0: [127 129 112 148 105 141 148 124 131 134 110 124 118 128 133 139 105 129
 111 133 145 119 118 122 145 113 118  86 149 143]
1: [ 95 173 100 166  60 143 116 133 133 131 151 130 188 123 114 166 155  89
 188 147 178 138  99 123 127 125 118 179 143 181]
2: [120 147 114 127 110 145 138 132 155 102 120 165 130 135 138 136 118 132
 149 155 131 174 149 110 134 171  94 177 119 148]
3: [125 150 136 155 101 125 141  91 119  98 149 109 156  71 138 125  89 126
 134  82 160 122  81 113 168  57 146  71 151  87]
4: [ 95 136 127 128 116 106 106 143 105 160 149 120 145 102 105 132 149 117
 176  87 120  91 105 149  98 112 168 163 142 136]
5: [143 105 156  69 204 126  92 147 113 140 137 143 101 135 127 105 156 158
 122 102  57 130 159 154  80 178 147 179  86 116]
6: [157  90 147 105 185 118 127 122 129 151 109 112  90 165 130 104 138 134
  68 145 102 130 154 138 121 148 132  85 130 102]
7: [115 130 126 137  98 116 134 137 118 148 136 122 150 141 124 143 143 113
 141 110 126  89 114 143 116 104 138 121 145 135]
8: [112 133 119 137 127 107 115 154  93 179 135  94 131 145 111 149 160 103
 124 123 133  79 130 156 101 108 169 111 143 164]
9: [119 153 124 125 116 154 121 121 143 109 139 158 144 130 129 133 138 120
 158 144 126 155 123 121 120 150  93 193 123 143]
10: [109 144 111 143  96 120 132 129 120 148 137 114 136 104 118 146 122 107
 157 105 152 110 130 134 139  91 144 121 159 139]
11: [136 151 117 141 117 139 125 116 154  91 124 177 134 151 121 157 142 127
 157 150 119 193 125 132 115 176  77 181  98 170]
12: [106 131 104 162  91 135 138 150 131 137 149 114 141 115 135 145 123 112
 145 149 146 124 124 117 131 120 119 123 144 135]
13: [132 141 107 157  97 143 144 127 128 133 104 153 112 150 129 159 135 131
 140 168 121 154 107 137  99 160 119 167 121 201]
14: [122 140 160  83 145 121  98 100 114 110 140 137 131  59 114  95 103 157
 154  64 102 117  96 132 123 100 162 142 128  75]
15: [129 104 129  92 165  91 130 155 114 176 103 150  97 165 107 123 154 135
 113 106  90  82 134 157  90 153 151 125 150 139]
16: [128 136 139  99 151 123 121 138 137 115 125 135  99 114 123 119 119 134
 142 105 107 119 143 120 119 143 134 145 120 106]
17: [137 117 138 108 156 133 125 130 141 141 112 138 118 149 140 107 137 128
 107 132  96 111 132 123 114 152 123 139 124 114]
18: [102 165 103 148  71 141 138 146 128 129 132 154 163 144 103 174 148 100
 188 154 158 160 119 140 111 150 100 208 143 197]
19: [104 138 138 129 116 119 107 147 106 144 151 112 147  92 108 131 138 112
 163  78 124  87 105 148 105  91 164 149 141 139]
20: [123 143 151  99 138 130 101 114  94 144 142 125 129  72 103 104 119 151
 157  52  96  95  73 171  85  96 170 140 135 131]
21: [143 134 127 134 141 144 131 121 133 119 123 152 133 151 122 121 127 126
 126 153 117 155 130 117 114 157  95 138 120 140]
22: [132 137 129 131 129 119 133 138 112 141 115 138 125 158 124 145 157 114
 130 128 120 126 133 144 111 151 126 149 125 158]
23: [ 97 166 150 122  75 184 118  84 136  58 188 149 169  24 152  94  97 145
 193  95 152 169  73  92 133  95 133 210 105  96]
24: [151  78 154 124 183  67 132 147  99 201  92  72  80 167 119 118 145 138
  38 102  96  37 132 172 116  94 190   9 159 104]
25: [137 131 127 131 123 142 151  95 131  94 111 114 138  78 149  93  77 137
 118 118 157 131 108  98 190  81 114  60 143  62]

[123 123  96 178  75 145 190 134 166  84 113 139 127 189 161 162 117 123
 111 204 175 162 166  75 169 161  64 111 120 155] 2 0 21
[140  98 151  90 172  93 112 137 108 184 109 131  82 139 104 124 140 159
 125  90  67  94 113 187  67 143 182 156 132 150] 15 5 20
[112 153 144 110  83 185 110  89 147  73 178 152 154  43 143  95  97 149
 184  88 132 169  80 102 123 111 138 202 109 111] 23 14 9
[139 105 151  71 192 127  96 147 125 123 138 149 102 128 123 100 152 158
 122 118  64 140 157 145  81 182 144 196  84 126] 5 16 17
[124 150 153 108 132 133  98 110  93 137 138 125 137  71 105  97 115 149
 154  51  99 106  82 157  87  91 178 139 140 131] 20 14 19
[125 131 165 106 136 123 119 107 131  93 154 149 135 102 133 111 113 160
 149  74 112 125 109 127 131 103 162 139 106 108] 14 16 20
[102 186  97 169  47 144 124 123 123 137 145 124 184 114 114 172 145  82
 192 154 181 146  94 125 141  97 115 169 143 176] 1 18 12
[135 158 137 139  99 129 105  77 123  90 164 109 177  44 130 113  94 113
 164 110 178 181  84 109 186  56 140 105 131  80] 3 25 23
[146 114 120 172 116 107 145 129 132 162 108 103 119 173 127 154 135 108
  93 168 150 121 130 138 142 118 122  70 142 151] 0 12 7
[133 124 120 116 128 139 148 136 153  99 113 170 109 149 136 142 120 129
 132 159 115 174 158 110 123 188  89 173 106 149] 2 21 11
[150 127 106 135 143 151 150 120 126 110 116 114 135 117 159 105  91 125
  93 141 152 139 143 100 181 111 102  70 140  68] 25 0 3
[127 156 133 149 100 152 117  96 133 100 144 122 147  68 141 111  98 125
 143 116 150 139  96 107 147  85 125 123 135 101] 3 25 10
[143  96 147 111 161  91 130 125  92 172 116  78 114  96 113 108 119 137
  76  74 135  50 111 153 156  57 186   7 177  59] 24 3 25
[126 126 125 104 135 133 114 141 129 117 149 143 128 112 133 117 128 125
 159 109 106 130 128 136 108 153 121 171 111 123] 16 9 17
[127 132 111 137 134 122 139 146 110 150 123 127 117 159 133 143 145 116
 112 154 134 132 159 131 118 143 122 131 126 164] 22 21 17
[148  97 144 115 171 106 121 130 137 155 117 118  95 158 116 115 146 135
  77 144 113 136 152 141 120 147 128  89 112 117] 6 17 15
[132 125 117 165  99 111 145 134 124 165 113 118 122 175 120 165 145 109
  93 175 148 119 135 140 140 117 122  82 148 157] 0 12 22
[121 125 115 127 128 102 108 157  93 163 142  99 127 133 119 139 164 115
 125 119 122  86 127 153  99 115 167 113 147 160] 8 7 4
[123 158 118 117 105 130 131 131 124 115 136 148 134 113 117 140 125 123
 157 122 140 138 124 122 125 130 118 155 125 134] 9 12 22
[126 140 137 152 113 143 147  84 124  99 135 113 145  76 137 117  91 141
 128  82 166 117  85 121 175  55 132  58 157  82] 3 25 0
[116 115  99 154  94 138 130 156 131 128 146 121 133 124 136 138 124 117
 159 144 140 121 125 117 126 124 115 141 136 141] 12 10 7
[106 148 107 142  79 151 148 127 131  86 158 112 175 100 148 131 120 125
 147 161 185 155 141  93 165 110 114 142 130 129] 12 10 9
[ 94 178  90 170  62 148 127 138 132 137 149 134 172 123 122 174 154  87
 179 160 171 128  98 121 128 121  99 180 153 183] 1 18 12
[132 125 170  60 209 129  90 116 105 111 145 155 109  96 126  80 133 159
 132  75  65 130 136 139  87 156 156 193  89  87] 5 16 14
[136 115 122 116 149 120 130 166 124 139 103 160 125 201 128 154 168 125
 131 160  97 143 163 141 101 191  95 170 107 177] 22 21 13
